In the rows, zero is written as 128.
A single turn carries every row of the set below to another of its rows. Some are shown first; where does it send the rows asked next?
pudin: [144 119 156 135  94 125 112 128 132 157 125  94 116 113 103]
tovon: [150 121 146 131  95 125 106 129 127 156 126  90 118 110 104]
sof: [129 131 136  95 105 156 109  90 134 110 126 149 115 141 108]
lumur: [129 110 109 165 124 134 138 108 136 129 138 151 136 146 152]
fofil: [ 98 147 149 123 108 118 131  87 143 130 158 132 108 135 120]
lig: [143 137 151 123 111 108 128 103 124 114 151 137 127 159 157]
Zupeg: [111 136 159 138 103 102 133  98 154 143 145 113 122 123 107]
muvip: [115 133 153 140 107  98 132 102 147 149 156 109 122 119 115]
Sosiv: [135 125 153 130 116 115 133 108 118 136 163 117 113 159 154]
makuf: [129 142 147 145 126 138 138 106 138 143  95 154 134 110 153]
poz: [120 136 149 140  99 117 110 117 123 161 149  94  99 108 113]
boda: [120 165 112 148 110 155 117  98 145 153 136 140 118 118 158]
sot: [157 132 112  97 102 137 123 140  95 126 136 138 124 117 129]
Lurif: [144 126 143 118  89 163  95 120 123 147 122 104 103 113 104]
doli: [102 126 116 160 117 131 129 126 105 135 143 155 104 132 150]
deliv: [141 112 132 127 113 138 145 141 100 157 155 103 103 129 135]
lutu: [157 107 116 158 113 148 111 113 133 127 117 152 138 140 158]
kal: [152 125 140 114  93 154  90 122 114 142 114 112 107 112 102]
vusu: [114 139 151 137  92 123 109 108 133 153 154  95 103 116 114]
Nud: [131 155 139 159 120 116 132 129 148 155  99 152 118 123 140]
non: [123 133 151 153 123 147 129 128 115 124  85 129 144 123 138]
lotis: [156 118 139  99  99 154 106 110 131 125 109 131 130 128 102]
Vogod: [117 149 118 144 112 180 116  98 122 135 121 127 139 112 156]
vok: [124 122 125 147 119 150 117 114 116 127 125 170 105 149 162]
fikib: [120 130 122 164 107 122 105 142  96 140 136 141 114 108 153]
zon: [101 152 146 120  99 125 122  88 147 125 157 134 111 132 116]
Rikip: [159 114 121 111 112 134 140 150  99 145 135 114 123 117 126]
tibuz: [130 144 141 169 115 121 128 144 126 139  89 128 125 141 127]
sabob: [121 155 112 162 102 168 106 121 114 127 120 105 128 135 140]
zose: [122 139 149 105 104 129 132  92 156 114 127 146 130 133 103]
zolof: [127 118 108 173 112 114 138 130 122 133 143 132 145 119 146]
laso: [157 113 119 166 104 128 106 130 113 133 123 130 151 115 155]
rupo: [149 147 132 105 100 118 115 110 118 103 148 152 130 150 149]
rumu: [140 123 135 151 103 143  89 126  96 130 116 153 112 128 164]
fivug: [121 131 140 110 116 130 135  86 153 116 134 148 133 140 109]
led: [123 167 106 162 104 144 111 123 130 151 132 124 108 138 142]
puf: [161 141 126  94 102 124 124 124 111 109 134 151 138 134 140]
Sutor: [152 117 144 103 100 153 110 121 140 131 104 132 124 121  93]
tokuz: [139 110 147 136 116 121 147 123 116 149 156  99 114 148 146]
gofa: [126 139 133  98  95 164 106  98 139 116 127 144 116 131 101]

sot moves to tokuz
poz moves to fivug
Now find these:
gofa moves to pudin
Vogod moves to tibuz
lutu moves to fikib

A single turn carries every row of the set below to another of its rows. Some are shown first; where does it send the rows asked next?
T: [134 128 137 139 201 137 125 132 118 104 150 140 108 133 114  95 105 139
 103 140 145 102 120 144  97 140 112 121 147 133]
H: [162 103 132 141 151 131  76 114 130 118 111 143 121 142 135 103 120 119
 126 149 135 107 139 116 143 126 176 128 127 124]
G: [134  96 145 106 155 115  84 131 110 102 130 129 110 120 123 113 131 133
 127 135 131 121 110 127 147 104 163 119  90 119]
Y: [131 117 166 148 176  96 134 112 148 100 109 105 132 119 133 116 122 117
 133 136 137 149 104 100 147 172  90 133 129 140]
X: [146 113 140 128 179 169 137 132 110 119 116 163 160 140 135 117 130 143
 122 150 107 153 143 153 148 154 129 156 110 136]
U: [123 125 178 112 146 115 114  81 147 113 152 101 136 104 142 110 112 115
 125 144 102 144 102 103 131 151 153 121 148 115]
L: [117 100 161 141 189 163 121 133 135 124 114 109 152 129 105 130 108 121
 152 153 101 137 121 130 133 176 118 142 132 116]
R: [128 140 157 123 146  93 136 112 125 115 138 144 132  95 162 112 128 115
  91 129 130 130 118  88 138 157 170 148 133 137]
N: [ 97 103 151 141 162 142 126 129 140 119 125  87 143  98 129 126 135 123
 127 123 147 155 114 136 151 163 179 128 124 102]
D: [136 111 140 147 151 123 156 160 136 107 137 119 151 123 142  97 126 130
 118 135 129 145 117 141 143 143 204 145 123 132]
J: [124 127 133 131 171 171 125 114 139 119 153 113 159 116 145 101 126 141
 126 141 136 141 129 156 150 140 184 160 140 102]
S: [132 167 150 110 159 121 133  71 117 111 132 139 151 119 123  94 122 129
 112 133 118 153 121 124 112 139 173 139 130 131]
P: [131 100 156 124 178 125 148 187 128 112 124 135 141 113 143 132 124 139
 126 138  98 120 118 130 140 167 125 147 109 125]
A: [132 120 149 137 184 128  73 118 118 113 124 120 115 111 115 118 117 130
 134 117 132  86 121 129 118 116 167 146 127 115]
Q: [140 137 151 119 203 136 130  73 139 110 133 137 154 125 138 102 128 145
 132 139 129 152 114 130 157 137  91 134 135 130]
E: [150  96 135 164 175 130 110 133 113 104 125 145 100 130 135 107 115 121
 103 172 155 143 113 115 117 158 122 111 142 154]
F: [155 142 130 135 187  91 160 129 143 103 135 147 143 128 147  99 122 139
 120 131 120 137 109 121 129 139 110 160 122 161]
V: [132  90 161 122 175 134 109 125 115 103 149 134 102 116 135 108 132 153
 111 151 154 149 119 135 116 127  94 106 130 115]

E moves to V
H moves to G
Now find these:
D moves to N
Y moves to Q
X moves to P
R moves to U

